Each path below is one point turned by a fixed rotation once a step. After each direction that follows a path, write how fast that rotation turns it, in degrees a step (0 if it stays still).
Each turn is a multiple of 5 degrees from 10 to 175, or 0.
Each row of a path follows its step; steps can be skipped.
Path 1:
step 0: [ 13.9  -6.7 -10.7  -7.6  33.9  36.8  25.2 -11.1  30.5   1.6   1.8  13.2
   9.3   7.5  -1.0  22.4 -13.5  22.0  -2.5  -1.6  -4.7   8.4 -25.2  19.9
 -15.8 -10.3   0.0  -5.4  -6.8  15.8 -12.3  17.8]
step 1: [-18.4  23.9  20.8   4.4   6.0  15.7  18.6  -8.9  12.8  -2.7   9.8  13.3
 -18.3   5.4 -28.6 -21.1  16.9  19.8   6.6 -18.9  15.3  -5.0  -1.0 -25.0
  34.6 -17.2  -2.0   7.8 -12.0  -2.6  -2.2  22.0]
step 2: [ -6.2  22.8 -25.9   6.4   0.1   9.1 -21.9  16.1 -16.8 -19.8   8.0  -6.8
 -18.9  -1.3  10.6  -5.7   2.2 -32.5 -12.5  -4.5  -7.1  -4.5 -13.0  17.8
  26.5 -32.5 -12.0 -10.6 -14.7  26.2 -13.1   5.5]
step 3: [ -6.6 -16.7   7.0  24.5 -11.6 -18.0  -1.2  -6.0  -4.9  14.8   7.2  15.5
  19.8 -23.2 -32.4 -11.5  21.5 -41.7   2.9  -8.3 -23.1  22.5   6.1  21.6
   5.0   1.5  -5.6   3.7  10.4  -7.6 -15.4   3.6]
step 4: [-27.3  -2.0  -8.5  20.1 -12.5 -18.9  -1.6   2.5 -22.4  15.8  -6.0 -16.4
  -8.8  21.2  -5.9 -10.9   1.3 -11.7 -22.2  16.9  27.8  10.6  15.0 -10.6
 -35.2  -8.3   5.4 -14.4  23.0   2.1  13.7 -23.5]
step 5: [  4.0 -12.3   0.7 -11.6  -9.6  26.8 -11.3 -38.2   7.8   3.0 -17.7  14.0
  14.7   2.2  -0.7  15.1 -15.3 -10.6  -1.5  11.1  -5.8 -26.6  -8.1  13.0
 -15.5  29.6   0.7 -22.6  24.2  13.3  19.3 -20.6]
step 6: [ 15.8 -18.0 -13.2  -4.9 -26.6   2.3  43.7 -12.7   7.3 -20.6 -25.3  -3.2
  10.1  12.2  -2.9 -16.1  -2.9  24.1   6.3  -8.5  28.0 -12.5  -5.3  -8.1
   9.7   7.0  -5.7  11.3   0.8 -30.4  12.1   3.9]
step 7: [ 28.4   8.1  -4.8   3.8 -16.1   0.7   7.2  -1.3  15.0 -22.7  11.5  -3.6
 -21.0  -5.1  36.1  21.5  14.9  11.3 -11.7   9.5  -2.6 -33.9   9.2 -22.1
  12.3  -5.4  14.0   9.3  -8.8  24.7 -24.3  -6.9]
step 8: [  3.8   3.0   9.3   6.7  -5.0  12.0   0.2  24.6  20.1  -8.5  18.9   5.9
  -4.3 -25.9  -0.3 -10.4  -5.1  -6.6   0.6  25.6 -13.2  11.4  -7.2  11.8
   1.2  30.5 -29.0  34.6 -28.8 -13.1 -18.6  12.7]
step 9: [-13.2  15.0  18.0  22.5  15.1   8.7   6.4  32.5 -20.5  -0.2   1.7 -16.0
   2.0  10.9  -4.7  29.7  -7.4   7.4 -23.1 -20.1  -9.5  35.2   5.3 -22.7
  -3.4  -6.4  -6.4   9.3  11.6  -9.7 -26.3 -11.2]
step 10: [-23.9  25.6  27.5  -9.2  -2.3 -13.1 -46.9  -5.1  -4.0  19.9 -22.9   4.9
   5.8   4.2  -1.3  -4.6 -13.3  -5.8   1.8 -21.8 -20.7  -9.0  -3.5 -10.0
  -8.7   8.8 -19.9   9.6  -2.4  25.5  16.0  -0.2]
Speeds:
[  1.9   5.5  -7.9  -6.6  19.0  -2.2  -2.3  -1.3   4.0   0.6   5.0  -5.9
   2.8  -0.2 -11.8  -7.4  -1.3  -1.4   7.7   4.4  -0.5  -2.1   4.1   3.3
   1.0  -9.2  11.5  -3.5   4.7  -0.6   0.6   6.6]
20
[ -9.8  10.9   0.0  -2.2   0.8  11.5  -5.2  -2.9  -4.9 -10.7  -6.7  -2.1
   2.1   6.2  -7.3   4.1  -7.8   4.9   3.8  -9.5   1.8  -2.6  -3.0  -2.4
  10.9   8.4  -1.2  -7.0   3.2  -5.5   3.8  -2.3]
85
[ -1.9  18.2  -2.7  -3.7   2.7  -0.9  -5.8 -14.1  -0.7  -2.1  -3.1  -1.0
  -4.5   3.4  14.2   0.0   2.0  -7.2  -3.8   6.3  -7.0  -1.4   0.7  -0.4
  -6.0  -3.1   1.9   1.2  -9.5   0.7   3.0  -6.9]
135
[  3.1  -1.3  -7.1  -6.7 -10.7   2.9  -3.7   1.4  -6.9   0.9   0.1  10.3
  -9.0   9.1  -9.5   2.2  -4.4   1.8   8.4  -3.3  -6.9   2.5   7.4   4.2
 -10.5  -4.1   4.9   9.6   4.0   0.5   3.6  -6.5]
55
[ -4.6   2.8   2.4   3.0   1.4  10.0  -4.0   6.3   8.8  -4.8  -1.7  -2.0
  -6.1  -9.1   0.1  -7.5  -0.1   9.6  -6.4  -7.2 -13.9   7.2  -8.8  -5.1
  -3.7  -9.4   1.9   7.6   0.7   2.3  -0.7   4.2]
45
[ -7.6  -3.4  -4.7  -6.6  -1.9  -4.6   3.6   5.0   3.5   3.8   2.5 -10.7
  -3.7  12.9   5.2   5.0   0.8   2.7   2.6   5.1 -12.2  -3.9  -7.1   0.2
   6.6  -2.3  -4.5  -4.8   9.9  10.2  -6.7  -5.7]
145
[  4.8  -6.2   5.1  -8.0   5.2   0.9   1.8  -9.3   4.5   0.2 -16.7   7.3
  -0.4   7.9   2.1  -2.1  -4.2   6.3  -4.6   3.4   2.0   5.4   5.2  -4.8
  -1.7  -3.9  -7.3  -5.2   6.1   8.3   6.7   9.4]
65
